In each game, the first row plays the second. By how much does the first row win? 20 means about a draw, 40 a big win and 0 a big loss. Wins can go round in a circle. Each row has two weighted sums of its numbers, A and B, taken from their middle values. A row wins by its A times the other's B, less its B times the other's A.
tensor([-43,  56, -59, -35, -17, -10,  15,  -6, -59,  53])
tensor([-19,   8, -17, -13, -13,  -6,   3, -11, -31,   8]) -> 22
tensor([ -1, -36,  11, -28,  -8,   0,  23,  11,  34,   8])
tensor([ 73,   0,  55,  46,  61,  11, -12,  17,  46, -33]) -> 25
tensor([  5,   8, -13, -28,   1,  -4,   3,   5,  -1,  19])
tensor([-53,  24,  -2, -25, -29,   3, -32, -17,  19,  -6]) -> 25
tensor([-49,   5, -44, -29, -48,  -9,  13,  -2, -55,  20])
tensor([ 65, -31,  64,  75,  74,  22,  -4,  11,  17, -30]) -> 19
tensor([ 35,  24,  31,  52,  50,  16, -13,  11,  15, -45])
tensor([-28,  12, -39, -41, -48,  -6,  13,  -9, -31,  47]) -> 23
tensor([-18,   0, -57, -20, -11, -11,  36,  -7, -78,  51])
tensor([-55,  19, -53, -28, -41, -12,  -2, -14, -67,  38]) -> 27
tensor([-48,  -8, -20,  -2, -29,  -5, -24,   1, -21, -17])
tensor([101, -61,  61,  73,  86,  20,  28,  18,  25, -49]) -> 7
tensor([-13,  -1, -15, -20, -14,  -5,   4,  -5, -12,   9])
tensor([ 38,   0,  51,  35,  40,  12, -27,   8,  67, -52]) -> 19
tensor([  5,   5, -17, -10,  -6,  -4,  27,  -4, -34,  14])
tensor([ -3, -45,  -9,   7,  14,  -5,  38,   2, -45,  16]) -> 10
tensor([-17, -17, -10, -14,  -8,  -7,   2,  21,  -4,   4])
tensor([-84,  46, -43, -47, -78,  -7, -16,  -7, -13,   5]) -> 26
tensor([ 41,  28,  48,  68,  50,  22, -29,  12,  49, -38])
tensor([ 37, -28,  54,  65,  39,  14, -24,   4,  29, -53]) -> 20
tensor([-61,  37, -32, -66, -66,  -9,  -2, -12,   7,  23])
tensor([-57,  26, -40, -48, -75,  -8, -26, -13, -27,  -4]) -> 22
tensor([ 43,   5,  45,  49,  47,  11, -17,  14,  52, -36])
tensor([-23,  21, -32, -56, -46, -19,  12, -12,   2,  67]) -> 20
tensor([ 40,  -3,  43,  59,  45,  14, -29,   8,  22, -47])
tensor([-28,  29, -59, -61, -33, -22,  33,   1, -72,  48]) -> 14
tensor([ 35,   2,  39,  41,  24,   3, -28, -30,  36, -37])
tensor([ 37,   9,  32,  65,  44,   8, -19,   9,  11, -52]) -> 13
tensor([-71,  33, -57, -28, -55, -27,   2, -15, -48,  35])
tensor([ 47,   4,  48,  43,  52,  10, -30,  11,  44, -33]) -> 22
tensor([-20,  -3,  -3, -47, -29,  -2,   4,   0,  11,  32])
tensor([ 42, -14,  46,  42,  37,  12, -32,  20,  58, -39]) -> 7
tensor([ 53, -10,  61,  33,  28,  17, -31,   4,  78, -32])
tensor([-51,  -2, -31, -56, -40,  -7,   1,  -6, -26,   8]) -> 26
tensor([-55,  47, -63, -31, -49, -20,  -4,  -7, -71,  36])
tensor([ 52,   0,  45,  60,  66,  11, -16,  14,  20, -47]) -> 22
tensor([-32, -40, -29,   8, -19,  -6,   6, -10, -58,   6])
tensor([  8,   4, -16, -24,  -1,  -2,  25,   2,  -1,  32]) -> 12
tensor([-56,  44, -20, -32, -54,  -4, -30,  -4,   6,  17])
tensor([-62,  48, -40, -14, -31,  -6,  -9, -14, -40,  14]) -> 27
tensor([-46,  -9, -40, -51, -34, -11,  28, -10, -17,  25])
tensor([ 15,   4,  47,  54,  34,  12, -46,  -1,  43, -67]) -> 21
tensor([-60,  32, -43, -58, -66, -11, -15, -18,  -2,  21])
tensor([-22,  22, -20,  -4, -21,  -9,   2, -10, -20,   4]) -> 18
tensor([-70,  43, -47, -54, -53,  -9,  -2,  -4, -17,  34])
tensor([ 43, -32,  58,  58,  52,  23, -17,   0,  41, -48]) -> 11
tensor([-13, -19, -30, -41, -27, -13,  31,   0, -25,  49])
tensor([-46,  28, -55, -40, -29, -12,  12, -13, -51,  68]) -> 22
tensor([-49,  22, -40, -56, -32, -15,  12,  -9,  -6,  44])
tensor([-34,   6, -48, -23, -21, -14,  29,  -9, -56,  38]) -> 21
tensor([ 15,  -5, -19,   8,   0,  -8,   2,  -9, -30,  34])
tensor([-36,  31, -52,   8, -33, -18,  18,   6, -79,  36]) -> 14
tensor([ 30, -23,  56,  46,  46,  15,   2,  -2,  47, -56])
tensor([-22, -22, -28, -19, -20,  -8,  -9,   4, -19,  25]) -> 8
tensor([-49,  12, -48, -34, -28, -16,  19,   1, -50,  24])
tensor([ 37,  -8,  68,  29,  15,  19, -35,  -3,  94, -55]) -> 21
tensor([ 62, -11,  39,  66,  71,  10,  -8,  17,   4, -32])
tensor([ 45,  19,  51,  33,  40,  13, -39,   3,  71, -10]) -> 25
tensor([-37,  14, -45, -26, -32, -15,  20,  -3, -56,  47])
tensor([ -9,  20, -23,   1,  -9, -14,  -3,  -3, -41,  20]) -> 24
tensor([-74,  49, -47, -52, -58, -20, -12, -10, -22,  20])
tensor([ 61, -29,  68,  27,  46,  22, -24,  16,  92, -35]) -> 13
tensor([ 58, -45,  54,  70,  68,  14,  -7,   1,  30, -50])
tensor([ 40, -15,  44,  78,  60,  18, -17,  18,  -4, -45]) -> 23
tensor([ -7,   2, -22,   5,   7,  -6,  13,   6, -44,  14])
tensor([-30,   6, -41, -38, -47, -10,  23,  -4, -43,  41]) -> 20
tensor([-36,  35, -56, -59, -61, -14,  -5, -28, -24,  37])
tensor([-40,   4,  -7, -22, -35, -10, -10, -12,  13, -10]) -> 13
tensor([ 60, -26,  64,  43,  38,  16, -23,   7,  66, -37])
tensor([-24,   7, -52, -36, -24, -12,  38,   2, -67,  65]) -> 23
tensor([ 35, -14,  49,  50,  46,   8, -13,   5,  38, -53])
tensor([-15,   7,  -9, -13, -12,  10,  -2,  -5,   4,   9]) -> 17
tensor([ 79, -39,  78,  32,  49,  36, -16,   6,  89, -33])
tensor([-13, -19,   3, -19, -13,   3,   4,  -4,  12,  -4]) -> 31
tensor([-46,  27, -22,   3, -34,  -6, -43,  -1, -33, -13])
tensor([ -8,  -2, -35, -44, -13, -10,  22,   2, -40,  46]) -> 18
tensor([  4,  14, -25,  -6,   2, -15,  29,   6, -49,  22])
tensor([-34,  12, -33, -45, -39,  -8,   6,  -3, -13,  41]) -> 16
tensor([102, -63,  79,  48,  84,  18,  -1,  24,  82, -24])
tensor([ 51, -25,  57,  71,  48,  19, -21,   7,  34, -59]) -> 17
tensor([-12,  29, -19, -18, -68,  -8,  -3, -10,  -2,  16])
tensor([ 30,  34,  18,  53,  47,  19, -22,   8,  -4, -27]) -> 25
tensor([  7, -27,  26, -47,  -6,   0,  14,   0,  73,  16])
tensor([-49, -18, -33, -37, -47, -11,  15, -11, -27,  19]) -> 18
tensor([  9,  16, -29, -22,   6,  -4,  17,   7, -29,  35])
tensor([-71,  51, -66, -26, -57, -20,  -4, -13, -72,  33]) -> 17
tensor([ 54,  29,  46,  28,  14,  10, -54,  -2,  77, -38])
tensor([-54,  47, -56, -51, -65,  -6,  -6, -13, -27,  28]) -> 31
tensor([ 44,  24,  46,  40,  43,  10, -31,   1,  49, -32])
tensor([ 16, -24,  -3,   2,   2, -11,  16,   9, -21,  13]) -> 20
tensor([ -1, -28, -40, -28, -22,  -9,  44,   0, -48,  47])
tensor([ 48,  27,  45,  58,  48,   8, -30,   5,  36, -48]) -> 3
tensor([-20,  -3, -33, -51, -21, -12,  34,  -1,  -8,  40])
tensor([-30,   5, -20, -71, -29,  -9,  16,   7,  29,  53]) -> 19
tensor([-40,   2, -50, -14, -15, -15,  24,   2, -77,  28])
tensor([ 49,  -2,  45,  46,  42,  16, -26,  12,  50, -39]) -> 19
tensor([ 68, -35,  50,  64,  60,  14,  -1,  14,  29, -46])
tensor([-25, -28,  -2,  -5, -44,  -1,  14,  -2,  -1, -14]) -> 18
tensor([-14,  54, -41, -21,  -6,  -8,   8,  -2, -35,  42])
tensor([  70,  -25,   53,   54,   65,   20,  -13,   19,   58, -109]) -> 25
tensor([-31,   4, -43, -25, -26, -12,  21,  -1, -57,  42])
tensor([-38,   8, -46, -34, -33,  -5,  10,  -4, -50,  28]) -> 17
tensor([-10,   3, -33,   9,   8, -10,  37,   0, -73,  31])
tensor([ 56, -21,  65,  40,  42,  20, -30,   8,  62, -32]) -> 16
tensor([-15, -23,  -9,  20,  -3,  -6,  11,  15, -36,  -8])
tensor([ 68, -43,  70,  57,  58,  17,  -5,  18,  56, -57]) -> 23
tensor([-50,  22, -48, -28, -42,   3,  19, -23, -62,  14])
tensor([-25,  19, -17, -74, -38, -11,  20,   2,  30,  45]) -> 22
tensor([-10,   9, -14,  -1, -27,   6,   5,  -7, -22, -15])
tensor([-46,  11, -36, -44, -55, -12,  -2, -12,   9,  30]) -> 27
tensor([-17,  -6, -25, -50, -11,  -7,  32,  -5,   6,  43])
tensor([-18,  41, -19, -34, -40,  -6,  -7,  -3,  21,  30]) -> 18
tensor([-13,   9,  -6, -24,   1,  -1,  10,  -8,   7,  17])
tensor([-19,  11,  -8, -27, -25,  -6,  -8,   2,  21,   0]) -> 21
